First come named moves, each a turn or a mirror, each shown by rows before and after it. For each pair of rows after them, which moves, in which order, take the first row to the second? The first pair is done for you.
rizog:
5.6,6.9,-6.3,15.3,2.1,4.7,-2.7,-22.3,-48.8 => -4.0,-3.4,-27.8,11.4,16.5,16.5,7.8,-16.1,-40.9
-1.3,-1.2,8.4,4.0,18.5,0.5,-7.9,25.9,6.2 => 2.9,4.5,18.8,6.5,11.4,-3.4,-13.1,21.3,1.8
-9.9,-9.9,-19.1,4.1,-16.9,17.7,23.8,-5.5,-2.9 => 1.9,3.8,2.6,6.2,-32.4,4.7,14.8,-12.4,-12.9
-12.6,-13.2,7.4,-0.8,8.0,2.0,-3.0,-0.4,34.7 => -4.1,0.0,28.2,1.3,-6.1,-9.8,-11.1,-7.8,25.1
Vovut:
0.6,2.6,3.9,-5.1,4.7,-4.3,-10.0,6.1,1.3 => -7.5,1.7,1.6,-2.4,6.9,-3.2,-4.7,7.1,2.8
16.8,-4.1,10.4,-10.5,19.9,-23.4,-16.4,14.1,41.1 => -29.5,-8.4,10.8,9.6,37.6,-0.5,9.0,13.1,26.8
22.4,-6.0,-8.6,-28.0,-10.6,-3.4,-17.8,-10.7,5.3 => -9.1,-12.4,-7.3,-24.8,-5.8,-6.3,5.1,6.9,32.5
-12.9,-9.6,-8.5,7.8,16.4,16.4,2.3,3.7,-4.7 => 11.2,-7.2,-9.9,2.8,10.8,11.8,-14.4,-4.5,-12.9
kulud:
-18.7,-14.1,-11.1,-9.3,1.9,2.0,9.0,6.0,-3.4 => 8.3,-9.4,-12.4,-18.5,-7.2,-7.8,-7.6,6.3,0.2
1.3,-8.5,16.6,-0.3,5.5,-10.3,-7.1,18.0,31.2 => -28.8,0.5,-12.8,-4.0,-6.6,4.0,25.2,8.8,-5.9
-6.7,-7.9,-7.0,-12.2,-10.2,6.8,-0.8,7.7,-6.8 => 3.2,-10.9,0.6,-13.3,-5.3,1.5,-11.2,11.4,6.9
18.9,-6.7,-11.2,-11.5,3.7,2.2,-12.7,-1.9,1.7 => -6.1,-12.5,-0.9,2.0,20.8,11.1,-1.9,1.9,9.9
devuf:
-10.2,20.9,-7.4,-13.3,1.3,3.3,9.1,5.4,-10.1 => 1.4,22.8,19.0,-4.2,1.4,-3.3,-7.2,6.2,1.6
-23.4,18.4,-3.5,23.6,-26.1,-5.8,24.3,-2.4,-31.4 => -3.7,1.3,37.2,39.0,-1.5,-18.9,-8.3,9.2,22.2
-10.5,-4.7,16.4,29.0,7.5,15.4,3.2,1.2,12.6 => -18.2,-3.3,-4.7,23.6,4.0,22.3,19.6,0.7,1.0
19.6,-17.1,-30.2,-18.8,20.3,20.6,-5.2,13.3,6.5 => 23.3,12.2,-10.6,-18.2,-11.6,11.5,-7.3,-8.3,-38.9
Now pairs of rows:
Each pair is 2 to 4 moves apart.
41.6,26.1,37.4,1.9,-27.7,-20.9,-35.4,-20.6,-20.1 => -10.5,31.5,23.8,10.2,-29.1,0.0,4.5,-30.2,-58.3 -> devuf kulud devuf
32.3,-17.6,-18.0,-14.8,-2.9,-4.4,2.5,-0.4,8.7 => 1.9,-5.6,35.2,9.9,-3.6,-14.8,10.8,0.1,18.2 -> kulud rizog Vovut
-13.9,-12.0,-49.2,11.1,55.0,32.5,17.0,-0.4,-21.3 => 7.2,-15.4,20.2,34.1,68.6,12.7,-21.8,0.7,18.1 -> kulud devuf kulud
-25.2,-3.0,-12.8,-1.0,2.8,7.7,12.6,-3.5,-23.9 => -34.7,-4.7,3.0,8.5,10.1,7.2,11.4,-1.3,-11.7 -> devuf Vovut kulud rizog
-26.9,-9.0,3.2,27.7,-1.7,15.0,10.9,-7.0,14.6 => 12.9,-19.5,-25.2,10.2,-0.5,15.5,-14.0,-8.1,23.1 -> Vovut Vovut rizog
-9.4,16.4,32.2,9.4,0.6,-11.9,-2.2,-3.7,0.9 => 27.7,11.6,-11.2,-18.9,-6.8,-9.8,-13.1,-4.7,-1.3 -> kulud rizog Vovut Vovut
25.5,-0.1,-19.2,-8.1,-0.3,-11.1,-28.6,-4.1,-6.6 => 24.8,5.3,-6.2,-5.3,-8.8,-18.6,-27.6,-4.7,-3.8 -> kulud kulud Vovut devuf
-24.5,-7.0,10.0,23.5,28.7,21.0,1.0,-4.5,0.4 => 0.0,-10.6,-39.7,-7.6,19.2,21.4,1.3,-1.8,-1.9 -> kulud kulud devuf
24.9,-12.3,34.7,1.4,18.8,-2.3,-30.4,4.8,27.1 => 21.2,-8.3,-38.1,-39.0,-10.7,0.3,5.8,14.9,6.1 -> rizog devuf Vovut Vovut
4.3,-12.8,-14.9,2.0,14.0,15.7,-16.8,-3.6,-15.4 => -16.6,-12.7,3.1,2.5,11.7,-3.7,-0.8,17.9,20.8 -> kulud rizog Vovut Vovut
20.1,-8.3,-19.9,-25.3,-10.3,-4.6,-1.2,12.3,3.1 => -25.6,5.0,19.0,3.9,-11.3,0.4,19.1,6.1,-13.6 -> Vovut devuf kulud kulud
28.4,-9.8,-7.3,-0.9,-4.9,-6.7,-29.1,0.9,-3.9 => 6.4,-21.3,-18.1,9.6,18.4,13.9,-20.0,-0.7,-6.9 -> rizog kulud Vovut
-19.5,20.1,-7.4,-15.1,-51.4,-28.7,44.8,24.2,3.0 => -58.8,1.6,-8.3,15.1,-9.2,11.4,52.2,13.7,-14.5 -> Vovut devuf kulud rizog
34.4,5.5,8.8,-3.3,-4.3,-10.7,-15.6,-5.6,6.7 => 20.3,16.2,22.0,2.3,-13.3,-11.5,-6.6,-10.8,-11.3 -> rizog kulud rizog
24.8,5.9,8.9,-13.5,-30.8,-34.3,-6.6,7.0,2.4 => 0.7,-7.6,-35.0,-21.6,-19.7,-15.8,22.2,16.5,2.7 -> devuf kulud kulud
-32.7,-1.1,-22.4,-22.9,-10.7,1.7,26.1,12.9,16.2 => -33.2,-15.5,17.2,9.0,29.9,20.5,-1.7,0.6,20.6 -> Vovut kulud kulud
27.2,-0.8,41.8,14.9,4.7,-5.4,-27.7,-24.1,1.2 => 17.7,-23.7,-40.7,-10.1,20.8,25.3,-5.0,-15.2,-3.6 -> devuf Vovut kulud
-11.2,1.7,42.0,18.0,6.8,-5.9,-8.4,-3.2,10.3 => -15.3,-6.5,-27.1,-20.1,-7.6,-8.3,19.2,18.3,21.7 -> kulud Vovut Vovut rizog
41.8,-17.5,-8.2,2.0,51.3,16.3,-44.5,-15.3,-10.2 => 25.9,0.7,-65.6,-42.7,-5.0,-7.4,12.6,10.2,-14.8 -> Vovut devuf Vovut
8.1,12.6,-36.1,-27.2,-21.4,-1.3,12.9,13.0,3.7 => -14.2,9.2,-24.1,-1.3,4.0,29.6,12.6,-10.9,-33.5 -> kulud kulud Vovut
-25.2,-11.0,8.0,8.4,30.9,-19.5,-7.6,6.5,42.6 => -8.7,-12.7,-29.8,-16.3,17.9,-23.2,-5.1,11.3,42.9 -> devuf rizog kulud devuf
11.5,-7.5,-5.8,-1.4,-24.0,-6.6,6.9,-13.1,-21.6 => -0.7,-26.1,1.6,6.5,3.3,-8.5,8.6,8.1,23.5 -> rizog kulud rizog Vovut
14.0,20.0,7.2,-4.1,-22.7,-10.1,-11.8,-7.3,-19.5 => 12.8,-5.0,-35.5,-15.3,2.1,8.6,-7.0,4.7,-0.6 -> rizog Vovut Vovut
9.6,2.5,23.7,0.1,-6.3,-2.7,-19.5,6.8,1.4 => 17.6,1.7,16.6,-5.8,-4.3,-0.8,-22.3,5.9,1.5 -> rizog devuf rizog kulud
8.3,16.3,-9.5,-19.8,-20.5,3.8,27.5,-20.3,-13.2 => 4.1,9.7,-4.3,-4.0,-1.6,22.5,20.1,-32.6,-24.0 -> kulud Vovut devuf Vovut
-13.8,-2.8,16.9,13.5,16.7,9.0,-0.6,-5.5,5.9 => 2.3,9.1,21.7,-0.7,-9.4,-16.6,-3.6,0.7,15.5 -> devuf rizog Vovut Vovut
-0.8,-15.8,-21.0,-13.5,10.5,-6.2,2.6,27.0,40.3 => 7.8,-6.8,-42.5,-28.9,-8.3,-6.0,9.1,18.0,15.7 -> Vovut kulud Vovut
11.2,-6.1,-2.8,13.8,17.4,3.8,-13.8,11.0,6.5 => 1.3,5.4,10.6,9.7,-3.3,-14.8,-0.8,18.6,12.2 -> kulud devuf Vovut Vovut
-25.0,-12.6,9.8,16.2,-0.3,1.4,8.5,3.5,2.4 => 9.2,-0.2,10.2,3.5,-23.0,-10.0,-9.3,-8.6,-16.4 -> devuf kulud rizog devuf
-9.8,-4.1,59.1,13.5,1.4,-4.0,5.5,7.5,32.1 => 39.7,10.9,37.2,-7.2,-27.8,-5.3,-17.7,-20.4,-16.9 -> Vovut Vovut kulud Vovut
-26.9,-9.8,-46.7,-0.7,-2.4,21.0,30.1,15.9,10.8 => 34.6,4.7,18.2,22.8,1.4,15.1,-40.2,-23.2,-12.0 -> devuf rizog Vovut devuf
1.1,-2.7,-21.8,-12.0,-13.1,-6.1,12.2,4.4,3.0 => -17.9,-1.1,2.8,11.8,0.9,7.2,10.8,-9.3,-15.6 -> rizog devuf Vovut Vovut
-27.8,-10.6,-1.4,13.7,9.7,5.9,24.8,2.4,11.2 => -21.6,7.1,12.3,8.2,-16.9,-10.5,29.0,0.0,0.9 -> devuf kulud Vovut Vovut
31.9,-0.2,-11.5,-22.8,-18.1,-25.2,-6.8,8.4,22.7 => 13.7,14.1,27.3,-6.5,-27.1,-34.4,1.6,5.9,12.3 -> Vovut devuf kulud
27.4,-0.9,-41.0,-26.3,-1.2,16.0,-9.5,11.6,-23.0 => -20.2,-11.9,-31.0,-15.3,16.7,15.8,20.0,36.7,13.1 -> Vovut Vovut kulud Vovut
-21.8,-13.4,26.4,26.2,26.7,0.1,-4.3,10.0,28.0 => -29.6,0.5,-21.6,11.3,7.0,19.4,18.5,-13.0,-36.2 -> rizog Vovut kulud rizog
-31.0,-0.5,-10.3,0.5,3.7,-9.0,15.9,23.8,26.2 => 6.6,10.2,-24.2,-20.4,-19.3,-21.4,0.4,17.5,14.5 -> kulud kulud kulud kulud
-7.9,-1.6,0.9,8.2,35.8,22.5,-2.6,3.1,5.0 => 22.3,12.7,23.3,4.0,14.5,0.8,-23.5,-3.2,2.9 -> devuf devuf Vovut
-2.7,-1.0,21.5,2.7,-4.0,-35.3,-6.4,21.3,38.9 => -28.3,18.2,33.5,22.7,-13.2,-14.9,4.8,-9.9,-23.0 -> kulud devuf Vovut
19.1,20.5,4.3,-7.0,-16.6,3.6,-21.0,-10.0,-20.2 => 3.9,7.0,28.5,14.5,12.1,10.6,-25.2,-6.9,0.2 -> rizog devuf kulud
25.7,24.1,-10.9,-22.0,-29.8,-32.6,11.8,3.3,-10.0 => -8.1,30.1,11.5,1.4,-22.7,-19.9,24.0,-8.8,-34.8 -> rizog kulud kulud devuf
-25.7,3.0,-15.9,-7.5,-15.6,-0.4,12.9,5.2,-11.5 => -8.0,-10.6,3.3,-2.6,2.7,-10.8,-9.8,17.0,28.0 -> devuf kulud kulud devuf
-19.4,-4.6,8.3,5.9,2.8,-5.1,12.9,16.4,9.7 => 8.1,-9.8,5.9,0.9,9.3,-6.0,-12.3,14.8,19.3 -> rizog Vovut kulud devuf
19.3,-6.4,-22.8,-12.0,-10.0,5.4,-5.8,-13.3,3.0 => 3.3,12.1,14.8,-0.8,-25.7,-9.0,5.5,-16.5,-7.4 -> Vovut Vovut rizog
-21.5,17.7,26.2,22.3,-7.1,-2.4,25.5,-4.1,-6.3 => 3.7,22.4,-15.4,-9.4,-30.4,-11.6,29.1,-0.3,-8.6 -> devuf kulud Vovut Vovut
-24.8,9.6,-19.4,-1.9,-10.1,7.8,26.4,-6.5,-27.2 => 9.4,3.1,34.3,12.2,3.9,-16.3,-17.5,1.7,22.6 -> rizog Vovut kulud
-7.1,-13.0,-3.3,15.5,24.9,19.0,-17.0,-11.1,-2.9 => -14.4,-13.7,6.0,19.0,26.6,15.0,-13.3,-7.4,5.5 -> devuf Vovut kulud
21.6,-8.9,-24.7,-27.4,-3.0,-9.7,-3.4,3.1,23.3 => -10.4,-0.6,-4.1,-16.5,-12.6,-20.9,19.4,14.9,31.0 -> rizog Vovut rizog devuf
-11.3,-10.0,-18.1,9.2,22.9,19.5,22.4,1.2,-9.6 => 26.3,9.3,32.1,11.8,1.4,-11.1,-9.1,-4.4,-3.1 -> devuf kulud kulud Vovut
-1.3,-3.4,-0.7,13.3,17.2,18.8,0.0,-12.5,-21.9 => 23.8,-7.8,-11.8,-8.3,5.4,-8.3,-7.0,9.5,19.8 -> kulud Vovut rizog
-12.9,5.1,-33.9,2.1,3.3,22.9,12.7,-3.4,-36.4 => -14.9,0.2,-40.6,2.3,9.4,23.7,14.7,0.7,-29.0 -> rizog devuf rizog devuf
